128 stands for zero in the data rows.
Here are some points, one per row:
[ 97 136 156 125 209 114 120  91 138 177  91  75 154 193 139 129  95  99  94 142 138  68 137 122 132  92 188 103 111  59  81 132 139  61 124  71  69 170 110  95 187 143  75  40 129 129 131  95 131  97 142 194 185  73 217 154 106  83  82 155 120 189 145 108]
[137  66 123  90 118  73 110 103 114 140  99 111 254  88  66 190  79  41 148 123 108 141 151  88 112 142  65  84 174  87  97  73 181  98 132 125  88 104  43 153  86 169  98 130 105 118 139 145 130 115 145  80 145 155 102  53 162 127  62  56 114  77 115 124]
[165 119 175 106 146 143 138 158 160 150 119 192 109 158 185  61 181 165 201 177 161 142 140 130  95 130 100  85 104  36 149  99  96 189 176 157 108  60  82 190 114 109 126 110 111  99  84 127 183  86 122 154 157  26  54 106  92 152 122 129 170 142 136 122]
[130 125  62 124 151 144  96 140 132 172  83 107 106 196 124 136 195 162 170  82 200 124 127 154 135 130  76 146  93 223 118 194  97  73 181 129 117 161  37 131 105 157  94 162 149 133 100 157  37 145 102  55 169 120 114 103  97 114  70 137  97 110 161  88]
[138 160 207 180 101 162 123 133 155 161  92 164 104  87 157  98 121 105 131 111 113 122 205 121  67  91 118 194 184 148 113  79  76 157 150 173 107 117 144  99  67 188  47 165 125 194 126  87  83 126 189  92 106 152 177  97 128 136 155 106  91 239 134 143]
[110 116 113  85 118 149 191  90 110 107 131 179 241  74 115  81 118 135  66  93 139 129  74  86 127 116 138 134 164 114 135 227  92 160  66 101 172 161 136  44  73 147  96 146 164  77  63 105 113 127  71  71 142  27  71 140  57  94 169 122 103 134  77 127]
[ 88 143  80 187 154 159 148 142 149 120  94 116 131  78 121  54 117 104 192  85 121 129 134 109 135  96 112 144 141  68 115 172 173  69 133 213 184 172  81 162 159  52 214 123 142 139 164  51 165 135 136  91 110 190 109 115  84  90  64 175 181 193 108 157]
[177 136 107 121  78 178 215 129 101 156 129 106 144  64 150 107  55 151 136 125 165 179 186 110 100  36 118 165  79 142 165 114 103  85 153  54 152 138 165 112 116 105 167  59 188 174 110 210 155 139  95 213 168 148 107 139 162 100  88  91 113  95 161 107]
[ 86 152 132 159 167 124 155 102 184  79 104  91 159 163 142 211 176 160 128 179  15 195 122  84 122 162  86 154 135 144  99 173 147  42 130 176 153  90 215 188 105 151 113  90 146 178 109 163 190 141 109 125 146  95 110 110 150 133 177 179 129 162 149  59]
[ 84  80 170 142  93 134 122  93 159 150 123 131 166 172 107 139 122 231 170 164 146 147 114 160 131 110 161 157 189 163 181 116 183 119 116 108 105  63  66  75 100  76 157  46 132 166 102  96 129 130  99 132 151 209 143  99 119 159 208 106 126 198 138 186]
[109 164 154 121 206 174  76 142  86 157 114  86 111  82 125 205 174 118 186 205 131 154 122 113 164 159  72  76 171 169 173  71  85 176 107  72 164 176 171  89 170 136 177 159 132 110  79  95 116 114 132 124 129 149 114 124 134  96  76 126 104 179 169 198]
[110  96 115 165  72  72 130 165 132 169 112 174 117 170  80 237 107  94 138 139 167 116 134  98 144  40 164 126 124  88 170 144 123 164 100 127 219  58 171 178 139  84 101 197 158 168 128  62  70 131 143 145 190  87 126  89 131 128 128 189 123  82 117 133]
[153  64 229  86 148 143  84  92 202 153  83 212 111 130 157  94 203 103 108 164 111 130 152 127 158 142 139 106 132 156 114 165  92  45 138  62 140 131 135 147  68  85 207 193 122 158 218 170 147 164 131 144  75 135 140 140 109 116 102 121 109  96 121 134]
[ 95 139 143  79  44 170  57 126 151 152 172 100 174 115 123 187 138 112 132  90 161 127 106  93 146 164 106 128  73  98  96 134 103 105 122 103 102 136 115 129 134 106 106 180  91 132  79  53 143  56 125 202  47 167  44 255  90 156 171  87 128 162 122  48]
[116 111 157 155 159 201 156  85 101 149 169 142 138  90 164 131 104 160  95 111 145 114  88 110 109  92 113 130  91 163 121 121  97  80  78 171 125 114 135 161 254 159  91  52 105 119 161  94 110 119 147 105  64  77 111 129 132 255  68 113 135  48 109 198]
[ 88  98 121 144  53 147  50 111 122 136  74  96  88 113  97 132 136 114 127  98 219 192  73 216 106 156  68 145 126  58 144  86 136 134  70  99 120  97 179 139 112 133  99 108 186 114 116 194 196 151 143  51  56 123 232 146 126 107 114 147 139 139  90  87]
[ 67 125 112 106 161 150 119 102  81 147 190 240 138 151 153 157  59 199 155 102 138 128 227 119 144 226 192 120 189 140 167 136 138 176 140 170 127 199 170 166 153  70  98 135 118 121 183 102 174 160  66 111  95 121 154 141 170 107 108 148 114 110 163  79]
[178 186 121 109 198 190 141 217 146 125  98 157  88 131 163 217  96 157 130  83  98 136  53  94 147  89 192 145 119  70 109 123 122 118 196  89 121 126  83 142 114 151 146 144 159  70  75 149 137 160  61 132  46 162 139 102 180 165 156 139  95 126  61 129]
[143 138 149 187 104  76 133 132  91  67 114 105 135 108 110 100 183 192  92  99 104 150 139 133  65 176 112 170 172  71 113 203 143 104 172  64  89 101 118 105 200  44 119 175 125 125 128 139  70  95 158 153 126  93 105 132 255 138  97 126  90 126  84 167]
[162 133 185 136 150 102 110 174 174  80 194  83 137 142  87 171 117  91  82 103 139 137 111 150  62 177 174 215 146 172 197 123 149 168 127 183 160  88  50  77 172 156 122 138 228 182 182 169 160 155 135 131 163 142  78 142  69  87  72 145 132 133 135 129]
[214 142 154 110  26  92 127 120 105 110 128 132 139 192 207 172  92  68 132 109 102 157  80 138 106  59 124  97 202 171 124 165 169 117 163 184 136 167 172 114 140 137 213  91 115  96 125 128  73 115 136 123  88  87 158 152 129 118 125 161 140 156 227 135]
[ 94 156 133  94 112 158 139 138  93  80  62 112  60  93 100 127  63 149 108 133 176  82 115 120 181 141 103  58 133 145  91 171 115 158  86 162 135  55  81 150 126 199 159 101 160 111 251 167  65  98 110 141 156 118  78 156 218 106 206 113 139 174 111 109]
[177  74  92 117 169  71  97  38  72  62 133 137  82  66  85 164 115 188  89 144  25  72 109 255 104  67 139  85  67 107 149 132 104 150 151 167 134 122 136 127 108 113 162  91  82 147 103  90 104 169  91 125  92 109 100 132  80 110  88  83  77 156 113  47]
[186 161 173  99 179 169 190 125 149  58 130 133 121 178 106  90  75 130 193 106 116 120 124 145 202  96  48 130 166 117 145 113 133 154 111 168 111 103 127 106 130  89  91 179  52 184  93 158 132  51 111 118 150 152 161 210 120 105 117 184 131  54 112 143]
[176 136 152 132 157  78 132 112  61  94 154 130 125 160 143 103 118 121 151 159 178  75 152 137 100 148 103 152  90 103 187  66 122   0 132 114 172  96 148 122 124 152 142 180 140  55 165  67  96 155 108  87 166 139 114 119  99  91 253 164 124 107 112 151]
[139 138  74 144  72 173 190 145 179  67 164 176 160 130  98 114 192 146 138  96 109  95 129 128 127 119 197 128 102 110 209 110 171 114  59  77 101 149 116 191 158 230 136 166  81 116 132 135 133 161 164 117 151 131 176 157 183 107  99  48 136 158 201 125]
[139  75 133 146 184  98 167 133 155 183  96 116 116 111 106 112  70 119 132  58  64 151  63 144 115 183 131 110  70 210 128 105 160 165 203 113  98 110 189 122 108  86  46 144 197 114 111  88 124 133 155 108 145 122 129 192 142  89 160  50 255 120 146 196]
[ 99 135 123 192  26  93 222 149 135 171  86 152  79 134  86 181 157 125 144 155 142 102 178 134 128 162 107 108 112 175 113 121 150 126 167 123 115 134  93  45 154 133 105  96  39  87 145 146 197 188 152 117  79 108  99 127  76 103 134 161  99  91 153 168]
[173 174  68 132 108 132  92  56 141 201 109  50  94 136 146  68  87  95 166 255  98  97 124  84  90 150 185 174  82 131 117 153 213 198 107 137  76 120 124 182 103  90 122 173  99 156 133 158 128 159  79 105  97  93 100 136 128 123 124 122  89  95 167 167]
[110  95 150 119 102 117 103 155 168 159 169  98 197 124 123 113 158  81  82 127 141   9 140 134 177  84 136 150  89 147 128 108  87 178 171 194 102 179 161 122 175 118 194 118 103 135  87 188 194 100 154  54 144 141 110  97 241 106 189 136 112 159  85 153]
[209 125  83  88 118 140  63 203 136  90 150  85 156  99 124 153 161 164 163 118 129 163 136 128 129 130 160 148 144 126  46 147 110 180 136  54  99 147 215 158 150 161  87  56 105 145 226 133 117  92 161  95 185 156 119 102  42 114 168 145 139  98 107 160]
[140 136 117 163 182  99  77 160 126 140  49 169 137 178  77  61 200 115  87  89  97  76 155 102 110 102  42 187 166 146 155 108 156 215  57 103 157 166 129 121 103 146 145  44 130 103 173  73 137 188 119 182 120 165 114 135 147 169 151 145 134  62 159  66]
[ 79 181 163 105  81 151  67 130  82 149 105 127 131 109  75  50 108 142 107 132  86 209  62 153 176 110 237 144 158 156  65  24 103  72 117 170 113 183  77 159 167 123 114 156 112 111 101 135 132 166 153 190 169  97 115 110 120 110 152 150 134  77 128 111]
[215 114  78 126 163 111 116 126 121 130 202 166  78 174  91  80 137  78 124 120 156 169 144 101 165 164 130  41 119 128 148 132 154  82  60 177 196 169 153 155 103  95  36  78 104 130  94 212 106 124 165 171 111 158 101 111 141 158 153 131  87 235  93 167]
[151 187 160 126  76  76 218 158 113 112 191  98 101 144 133 127 142 123  82 193 100 152 113 126 178 207  96 119  96 122  90  86  42 158 107  99 152 190  83 176  49 102 138  80 151  84 160  73 111  98  62 135 134 139 175 136 157 163  76 161 128 151  93 143]
[ 89 146 117 171 152 165 158  15  96 144 230  87 109 125 104 144 173 126 127  76 138 103 117 129 100 108 149  75 177 127 116 133 121 169 201  57 139 147  81 173  80 185 171 156 128 193 110 138 169 138 190 167 119 131 149 107 123 146 193 165 171  85 138 141]
[ 80 116  49 112 123 125  73 172 103  94 158 163 123 120 119 140 135 123  97 134 124  66 151  83 116 178 129 174 137 164 100  94 126 104 137 141 116  63 178  85  87 122 167 131  74 117  82 210  46 114  82 191 107  89 192 112  82 129  66 114 255 137  97 156]
[101 167 144  83 116 101 105 123 202 136 168  73 102 112 143  53 133 173 134 152 149 127 162 133 137 125 146  80 139 127 148 207 132 136 192 193 139  93 227 110 116 233 127 140 176  52  84  69 138 137 135 161 137 223 149 139 137 148  67 114  91  44  98 127]
[ 48  94  47 127 137 118 135 134 145 109 134 140  73 114 255 137 152  51  96 105 109 109 111 236 117 119 140 126 131 109 100 100 123 132  46 100 106 111 128  78 103  94  74 151 109 152 129 106 153  85 117 135 165 192  56  56 151 100 106 126 112  89 154 121]
[ 85 100 127 134 124  97 124 228  57  97 133 110 133  85 178  59  75 109 103 150  76 100 158 113 170 162 107  77 107 147 150 171 169 117 144  72 133 133 104  98 184 105 161 197 171 165 115 168 134 140 155  77 150 113 188 118  67 255 164 109 124 151 143  70]
[113 109 102 122 213  80 181  99 123 116 110 128 123 156 128 162 125 129 112 155 215 252 127  98 121 107 145 158  40 113  83 118 117 202  88 195  97 149 120  72 151 111 206 170 102  88 152 145 121  87 201 144 110 135 217 116 106 122 164  69 123 108 120  69]
Along one direction, these points spread out more than along any other. Take the direction at right angles to it along which they spread out most. Go by this last direction. How many in every 100 of the points above lie lower along it than each point below? Round to a whole number. More than half of the points above lie lower than the first one.
[ 99 135 123 192  26  93 222 149 135 171  86 152  79 134  86 181 157 125 144 155 142 102 178 134 128 162 107 108 112 175 113 121 150 126 167 123 115 134  93  45 154 133 105  96  39  87 145 146 197 188 152 117  79 108  99 127  76 103 134 161  99  91 153 168] 29
[173 174  68 132 108 132  92  56 141 201 109  50  94 136 146  68  87  95 166 255  98  97 124  84  90 150 185 174  82 131 117 153 213 198 107 137  76 120 124 182 103  90 122 173  99 156 133 158 128 159  79 105  97  93 100 136 128 123 124 122  89  95 167 167] 17
[215 114  78 126 163 111 116 126 121 130 202 166  78 174  91  80 137  78 124 120 156 169 144 101 165 164 130  41 119 128 148 132 154  82  60 177 196 169 153 155 103  95  36  78 104 130  94 212 106 124 165 171 111 158 101 111 141 158 153 131  87 235  93 167] 12
[109 164 154 121 206 174  76 142  86 157 114  86 111  82 125 205 174 118 186 205 131 154 122 113 164 159  72  76 171 169 173  71  85 176 107  72 164 176 171  89 170 136 177 159 132 110  79  95 116 114 132 124 129 149 114 124 134  96  76 126 104 179 169 198] 37
[139 138  74 144  72 173 190 145 179  67 164 176 160 130  98 114 192 146 138  96 109  95 129 128 127 119 197 128 102 110 209 110 171 114  59  77 101 149 116 191 158 230 136 166  81 116 132 135 133 161 164 117 151 131 176 157 183 107  99  48 136 158 201 125] 51
[178 186 121 109 198 190 141 217 146 125  98 157  88 131 163 217  96 157 130  83  98 136  53  94 147  89 192 145 119  70 109 123 122 118 196  89 121 126  83 142 114 151 146 144 159  70  75 149 137 160  61 132  46 162 139 102 180 165 156 139  95 126  61 129] 46
[214 142 154 110  26  92 127 120 105 110 128 132 139 192 207 172  92  68 132 109 102 157  80 138 106  59 124  97 202 171 124 165 169 117 163 184 136 167 172 114 140 137 213  91 115  96 125 128  73 115 136 123  88  87 158 152 129 118 125 161 140 156 227 135] 15
[162 133 185 136 150 102 110 174 174  80 194  83 137 142  87 171 117  91  82 103 139 137 111 150  62 177 174 215 146 172 197 123 149 168 127 183 160  88  50  77 172 156 122 138 228 182 182 169 160 155 135 131 163 142  78 142  69  87  72 145 132 133 135 129] 61
[138 160 207 180 101 162 123 133 155 161  92 164 104  87 157  98 121 105 131 111 113 122 205 121  67  91 118 194 184 148 113  79  76 157 150 173 107 117 144  99  67 188  47 165 125 194 126  87  83 126 189  92 106 152 177  97 128 136 155 106  91 239 134 143] 39
[177  74  92 117 169  71  97  38  72  62 133 137  82  66  85 164 115 188  89 144  25  72 109 255 104  67 139  85  67 107 149 132 104 150 151 167 134 122 136 127 108 113 162  91  82 147 103  90 104 169  91 125  92 109 100 132  80 110  88  83  77 156 113  47] 76
[ 95 139 143  79  44 170  57 126 151 152 172 100 174 115 123 187 138 112 132  90 161 127 106  93 146 164 106 128  73  98  96 134 103 105 122 103 102 136 115 129 134 106 106 180  91 132  79  53 143  56 125 202  47 167  44 255  90 156 171  87 128 162 122  48] 90
[137  66 123  90 118  73 110 103 114 140  99 111 254  88  66 190  79  41 148 123 108 141 151  88 112 142  65  84 174  87  97  73 181  98 132 125  88 104  43 153  86 169  98 130 105 118 139 145 130 115 145  80 145 155 102  53 162 127  62  56 114  77 115 124] 95
[176 136 152 132 157  78 132 112  61  94 154 130 125 160 143 103 118 121 151 159 178  75 152 137 100 148 103 152  90 103 187  66 122   0 132 114 172  96 148 122 124 152 142 180 140  55 165  67  96 155 108  87 166 139 114 119  99  91 253 164 124 107 112 151] 32
[139  75 133 146 184  98 167 133 155 183  96 116 116 111 106 112  70 119 132  58  64 151  63 144 115 183 131 110  70 210 128 105 160 165 203 113  98 110 189 122 108  86  46 144 197 114 111  88 124 133 155 108 145 122 129 192 142  89 160  50 255 120 146 196] 88
[101 167 144  83 116 101 105 123 202 136 168  73 102 112 143  53 133 173 134 152 149 127 162 133 137 125 146  80 139 127 148 207 132 136 192 193 139  93 227 110 116 233 127 140 176  52  84  69 138 137 135 161 137 223 149 139 137 148  67 114  91  44  98 127] 34
